Each row has a name. Each question is about the rows just above it.

[129 121 121 176 151 100 150 148 124 123 108 155 130 152 109  85 150 148
 146  95  72 150 131 100  93 163 139 158 146 172 139 136 142 182 144 118
  95 154 145  93  96 160 148 153  74 107 134 127 135] -> (39)
[145 167 176 122 109 185  82 114 119 160 157 167 146 144 108 145  90 147
  97 165 125  84 101 196 132  89 115 134 137  93 119  95 168 109 109 151
 122 138 201 167 175  77 131 104 201 127  99 114 116] -> (40)
[145 167 176 122 109 185  82 114 119 160 157 167 158 144 108 143  90 147
  97 165 125  84 101 196 132  89 115  97 137 118 124 109 168 109 109 151
 122 138 201 167 175  77 131 104 201 139  99 114 116] -> (49)
[129 121 121 176 151 100 150 148 124 123 108 155 130 152 109  85 150 148
 146  95  72 153 131 100  93 163 139 158 146 172 139 136 142 182 144 118
  95 154 145  93  96 195 148 153  74 107 134 127 135] -> (44)
Whose row is [129 121 121 176 151 100 150 148 124 123 108 155 130 152 109  85 150 148
 146  95  72 150 131 100  93 163 139 158 146 172 139 136 142 182 144 118
  95 154 145  93  96 160 148 153  74 107 134 127 135]?
(39)
Which row holds [145 167 176 122 109 185  82 114 119 160 157 167 158 144 108 143  90 147
  97 165 125  84 101 196 132  89 115  97 137 118 124 109 168 109 109 151
 122 138 201 167 175  77 131 104 201 139  99 114 116]?
(49)

[143 140 115 127 135]  (30)
[136 103 121 127 140]  (73)
[143  65 115 127 135]  (9)
[128 125 137 128 144]  (103)
[126 122 118 127 118]  (65)
[121 145 138 127 127]  (169)
[143 130 115 114 135]  (45)
[135  85 136 135 132]  (172)
Whose row is [121 145 138 127 127]?
(169)
What comes right after [65] in the named rows?
[115]
What comes right after [137] in the named rows?
[128]
What comes right after [138] in the named rows?
[127]
What comes right after [103] in the named rows?
[121]

[138 141 120 147] : (143)
[138 141 206 147] : (120)
[118 152 105 142] : (54)
[138 141 120  78] : (100)
[ 79 159  65 136] : (123)
[175  95 181 123] : (27)
The entry that follows [181]:
[123]
What comes right after [152] in the named rows?
[105]

[115 103  63 166]  (25)
[104 140 198 114]  (17)
[165 104  62  63]  (63)
[128 128 169 177]  (11)
What comes right after [62] in the named rows?
[63]
What comes right after [103] in the named rows?
[63]
Right after [115] comes
[103]
What comes right after [165] in the named rows?
[104]
The entry that follows [169]:
[177]

[ 73 118 125 101 120 130 113  87 140 140 102 154 146 139 187 153 194 112
 136 160 197 101  92 107]  (146)
[ 95  76 121  70 105 117  91  73 129 131 108 100  93 212 166 153 192 102
 145 149 133 112 160 177]  (29)
[ 98  77 106  82 108 108  94  68 105 125 119  97 107 200 163 186 167 115
 142 155 125 115 179 190]  (129)
[183 216 108 154 110 161  94 120  98  75 136 145  99  97 155  68 101  82
 119 130 165 135 103  63]  (126)
[133 215 110 154 114 154 110 100 127 105 122 155 143  87 186 112 120  89
 120 157 197 113  91  61]  (84)
[ 89  75 116  72 108 109  98  72 127 135 113  99 106 210 166 175 183 114
 145 154 129 111 170 189]  (110)
[ 81  97 104  95 107 107 102  63 109 132 118 106 129 168 184 189 163 115
 139 163 138 104 178 186]  (53)
[186 190 109 132 103 161  87 121  94  71 136 123  84 141 150  63 103  81
 124 126 142 136 124  86]  (52)
The entry that follows [76]:
[121]
The row with [ 95  76 121  70 105 117  91  73 129 131 108 100  93 212 166 153 192 102
 145 149 133 112 160 177] is
(29)
What comes right after [150] in the named rows?
[63]

[104 154 182 110  57 130 136  97 139 145  98 125 192 129 162 104 207 153
 104 187  77 156] : (107)
[ 91 160 162  96  80 155 117  94 120 162  83 120 160 132 158 111 187 135
 120 149  63 161] : (20)
[104 154 182 110  57 130 136  97 131 145  98 125 192 129 162 104 202 153
 104 187  77 156] : (57)
The entry that follows [94]:
[120]
Right after [80] comes
[155]

[124 132 133 132 133 132 133] = (16)
[124 120 127 116 132 127 123] = (114)
[117 120 127 113 132 133 123] = (76)
[130  72 100  64  97  48 117] = (98)
What comes right after [48] in the named rows?
[117]
What comes right after [113] in the named rows?
[132]
Whose row is [124 132 133 132 133 132 133]?
(16)
What comes right after [72] in the named rows?
[100]
Right after [116] comes
[132]
Whose row is [124 120 127 116 132 127 123]?
(114)

[130 109 104  70  70  71 178 111  71 120 101 146 128 118 155 120  67 106
 101 129 166 114 163 165 139 119 163 127 137  96 141  81 103 149 142 144
 176] : (5)
[165  88 182  68  97 163 124 115 177 105 170  66 176  73 131 169 129 161
 171 170 106 121  86 118 164  91  71 168 131 124 116 112  77  89 111  69
  79] : (86)
[130 109 104  70  70 124 178 111  71 120 101 146 128 118 155 120  67 106
 101 129 166 114 163 110 139 119 163 127 137 170 164  69 122 138 178  76
  93] : (31)
What comes right after [141] in the named rows?
[81]
Which row holds [165  88 182  68  97 163 124 115 177 105 170  66 176  73 131 169 129 161
 171 170 106 121  86 118 164  91  71 168 131 124 116 112  77  89 111  69
  79]?
(86)
Whose row is [130 109 104  70  70  71 178 111  71 120 101 146 128 118 155 120  67 106
 101 129 166 114 163 165 139 119 163 127 137  96 141  81 103 149 142 144
 176]?
(5)
Right after [112] comes
[77]
The entry that follows [81]:
[103]
The entry that follows [168]:
[131]

[106 132 127 131 126 125 152 192] : (118)
[152 147 128 130 126 140 127 141] : (104)
[106 131 126 133 147 188 165 127] : (69)
[106 131 126 130 127 151 170 188] : (136)
[106 132 127 131 132 171 179 166] : (117)
[111 155 176 164 133 140 128 142] : (42)
[106 131 126 130 126 139 134 173] : (156)
[141 132 134 167 175 140 131 142] : (38)
[152 147 128 130 126 139 129 142] : (23)
[107 127 128 147 172 181 140 143] : (125)
Right after [151] comes
[170]
The entry that follows [171]:
[179]
What comes right after [107] in the named rows?
[127]
Which row holds [107 127 128 147 172 181 140 143]?
(125)
Where do [111 155 176 164 133 140 128 142] appear?
(42)
Which row holds [106 132 127 131 132 171 179 166]?
(117)
What comes right after [125] in the named rows?
[152]

[115 123 164 213 145 126 134 100 185 127 158] : (170)
[133 124 119 107 119 132 123 140 119 128 120] : (10)
[118 125 138 201 117 145 128 112 184 127 153] : (162)
[131 122 122 110 120 130 119 146 126 129 120] : (36)
[140 137  95  53 116 130 127 147  72 128 102] : (134)
[131 122 122 110 120 128 119 146 126 129 120] : (41)
[126 137 132 142 136 128 139 108 125 127 135] : (81)
[129 125 129 130 126 129 126 153  89 128 106] : (87)
[129 125 129 130 126 129 126 131 132 128 128] : (7)
The entry that follows [107]:
[119]
What comes right after [116] in the named rows?
[130]
What comes right after [147] in the named rows?
[72]
Whose row is [115 123 164 213 145 126 134 100 185 127 158]?
(170)
The entry that follows [133]:
[124]
Right after [164] comes
[213]

[ 88 130 125 124 129 166 125 165  96 166 129 128 169 131  95 158  95  88
 107  99 124 162 139 161 129]  (55)
[126 131 177 110 178 158  53 158 136 132 128 177 155 160  84 126 100 105
  87 105  77 145 110 141 150]  (4)
[ 88 130 125 124 129 166 125 165  96 166 129 128 169 131  95 158  95  88
 105  91 112 166 122 163 167]  (72)
[140 130 125 124 129 166 125 165  96 166 129 128 169 131  95 158 148 165
 122 153  78  92 127  99 100]  (128)
Right after [148] comes
[165]
Right after [141] comes
[150]
Where do [140 130 125 124 129 166 125 165  96 166 129 128 169 131  95 158 148 165
 122 153  78  92 127  99 100] appear?
(128)

[139 198 145  65] : (109)
[ 66 117 144 114] : (186)
[134 127  64 133] : (204)
[102 104 172 166] : (116)
[155 117 158 161] : (12)
[139 160 192 133] : (68)
[182 104 145 133] : (74)
[129  94 145 173] : (148)
[107 117  76 133] : (179)
[167 117 163 114] : (164)
[128  71  72 133] : (193)
The entry that follows [127]:
[64]
The entry that follows [66]:
[117]
The entry that follows [64]:
[133]
The entry that follows [94]:
[145]
What comes right after [155] in the named rows?
[117]
What comes right after [71] in the named rows?
[72]
The entry that follows [198]:
[145]

[135 111 110 117 124 135 173  88 108 104 126 144 128 159 152 142 152  91
 147 151  93 117  80 146  96  84 108 163 178 107 143 155 167  97 163 126
 150 154  85 146 116 106 139 146 146 104 167 148 132  83 119 111 148 207
  99 162 132 129 170 133] : (150)
[127 118 123 127 127 124 166 108 104 103 135 143 115 167 143 147 148 101
 138 132  74 111  91 132  97  79 103 161 167 108 140 145 160 114 165 129
 149 158 105 139 112 111 132 151 139 129 153 144 123  95 102 104 128 180
 102 150 123 122 158 125] : (3)
[132 120 131 116 121 120 136 118 121 117 127 131 115 144 147 125 139 110
 139 136 116 121 106 144 121  98 125 150 155 116 125 144 132 107 147 119
 140 145 101 141 117 118 122 136 126 119 146 139 138 114 120 126 130 151
 111 132 129 124 144 135] : (108)
[122 131 119 128 132 135 142 108 114 115 124 140 118 163 145 128 136 105
 141 152 101 111  89 146 118 102 117 154 149 114 144 135 154 112 153 132
 141 147 104 130 117 136 127 141 127 122 140 127 136 122 126 122 137 171
 105 138 125 127 141 114] : (91)
[128 116 115 122 136 128 158 104 104 111 115 135 119 149 145 129 142 103
 139 146 105 111  95 138 117 101 117 144 160 115 142 138 153 110 151 122
 137 156  99 132 119 115 132 141 138 114 140 130 127 118 125 123 134 173
 110 151 130 135 142 122] : (113)
[123 128 122 124 118 146 149 106 114 112 117 131 116 157 147 133 137 107
 134 141 111 123  94 137 119 100 108 155 157 120 152 149 140 123 149 131
 142 141 106 152 117 121 130 140 132 120 144 132 130 118 128 117 128 176
 118 142 128 119 152 134] : (71)
Right after [89] comes
[146]
What comes right after [180] in the named rows?
[102]
What comes right after [85] in the named rows?
[146]
Where do [135 111 110 117 124 135 173  88 108 104 126 144 128 159 152 142 152  91
 147 151  93 117  80 146  96  84 108 163 178 107 143 155 167  97 163 126
 150 154  85 146 116 106 139 146 146 104 167 148 132  83 119 111 148 207
  99 162 132 129 170 133] appear?
(150)

[101 124 143 142] : (155)
[ 87  47 136 123] : (127)
[101 124 143 123] : (15)
[ 99 155 136 153] : (111)
[101 124 128  96] : (35)
[ 69 122 154 151] : (112)
The entry that follows [128]:
[96]
Which row holds [101 124 143 123]?
(15)

[156 118 112 114 145 125 122 161 111 127 121 120 145 155 159 130 135 116
 111 115 107] -> (140)
[156 115 118 114 145 125 122 161 111 127  62 114 145 155 159 130 135 116
 102 124 107] -> (154)
[156 115 112 114 145 113 118 161 111 127  63 120 145 155 159 130 135 136
 102 124 107] -> (46)
[132 114 112 114 145 142 122 136 111 127 144 120 124 155 159 127 135 116
  77 124  96] -> (137)
[118 115 108 110 153 144 122 114 111 127 159 120 145 166 159 130 145 116
  92 124  83] -> (79)
[156 115 112 114 145 125 125 161 111 127 121 120 145 142 159 130 134 116
 107 118 107] -> (56)
Whose row is [156 118 112 114 145 125 122 161 111 127 121 120 145 155 159 130 135 116
 111 115 107]?
(140)
Right after [63] comes
[120]

[141 131 125 160 125 122 133 125 109 111 131 132 121 107 120 111  81 149
 143 118 143 130 120 119 144 149 106 105 139 137 124 121 103 116 176 133
 134 127 112 129 132] = (50)
[135 147 128  63 112 146 117 130 128 148 139 132 131 144 144 162 145 109
  95 139 119 141 138 122 113 110 138 152 116 119 127 142 153 125 133 117
 112 138 155 126 135] = (58)
[131 109 118 175 134 113 143 125 109 113 119 130 117 105 123  90  98 151
 142 124 143 133 122 118 158 159 115 106 135 138 130 121 101 135 125 137
 141 126 107 125 117] = (67)
What comes right after [123] in the named rows?
[90]
Whose row is [135 147 128  63 112 146 117 130 128 148 139 132 131 144 144 162 145 109
  95 139 119 141 138 122 113 110 138 152 116 119 127 142 153 125 133 117
 112 138 155 126 135]?
(58)
Right after [103] comes
[116]
What comes right after [155] in the named rows?
[126]
What comes right after [175] in the named rows?
[134]
Whose row is [141 131 125 160 125 122 133 125 109 111 131 132 121 107 120 111  81 149
 143 118 143 130 120 119 144 149 106 105 139 137 124 121 103 116 176 133
 134 127 112 129 132]?
(50)
The entry that follows [110]:
[138]

[129 138 126 113] -> (48)
[130 133 130 130] -> (130)
[ 43 114 115  53] -> (131)
[131 127 150 126] -> (99)
[129 121 131 131] -> (59)
Right after [115] comes
[53]
Right after [133] comes
[130]
The entry that follows [114]:
[115]

[137 138 144 142 135  46 139 138 139 135 135 189 136 139 142 135 144]  (18)
[121 100 192 149  88 185 144  99 181  68  86 125 103  98 130  68 183]  (105)
[ 67 184 197 194  47 137 114 112  75  72  57 157  72 169 190  91 195]  (66)
The entry that follows [185]:
[144]
What comes right after [67] in the named rows?
[184]
What comes right after [91] in the named rows?
[195]
The entry that follows [190]:
[91]
What comes right after [47] in the named rows?
[137]

[173 164 126 130 124 163 144] -> (62)
[ 87 154 152  45  82 134 125] -> (119)
[178 173 139 145 159  98 127] -> (92)
Right after [126] comes
[130]
What comes right after [164] in the named rows?
[126]
The entry that follows [163]:
[144]
The entry that follows [134]:
[125]

[114 157 122 158 141 130 136 153 140 132] : (218)
[110  87 122 115 133 111 104 130 116 110] : (80)
[147 155 140 118 111 151 151 105 134 149] : (210)
[149 121 121 110 125 145 114 115 123 150] : (159)
[154 153 141 129 121 153 146 130 151 150] : (166)
[118 172 125 167 135 117 151 142 130 118] : (21)
[107  47 148  74 113 119 107 112 126 107] : (197)
[129 141 137 119 114 134 145 106 124 132] : (199)
[125 131 154 117 111 134 154 119 143 124] : (94)
[117 108 119 143 147 112 108 160 133 112] : (149)
[145 131 138 115 121 146 133 124 142 143] : (183)
[123 145 103 148 140 116 117 128 105 126] : (14)
The entry that follows [106]:
[124]
What comes right after [157] in the named rows?
[122]
Right after [74] comes
[113]
What comes right after [135] in the named rows?
[117]
Whose row is [118 172 125 167 135 117 151 142 130 118]?
(21)

[117 116 112 118]  (95)
[126  48 137  57]  (93)
[129 127 129 127]  (96)
Whose row is [117 116 112 118]?
(95)
The entry that follows [48]:
[137]

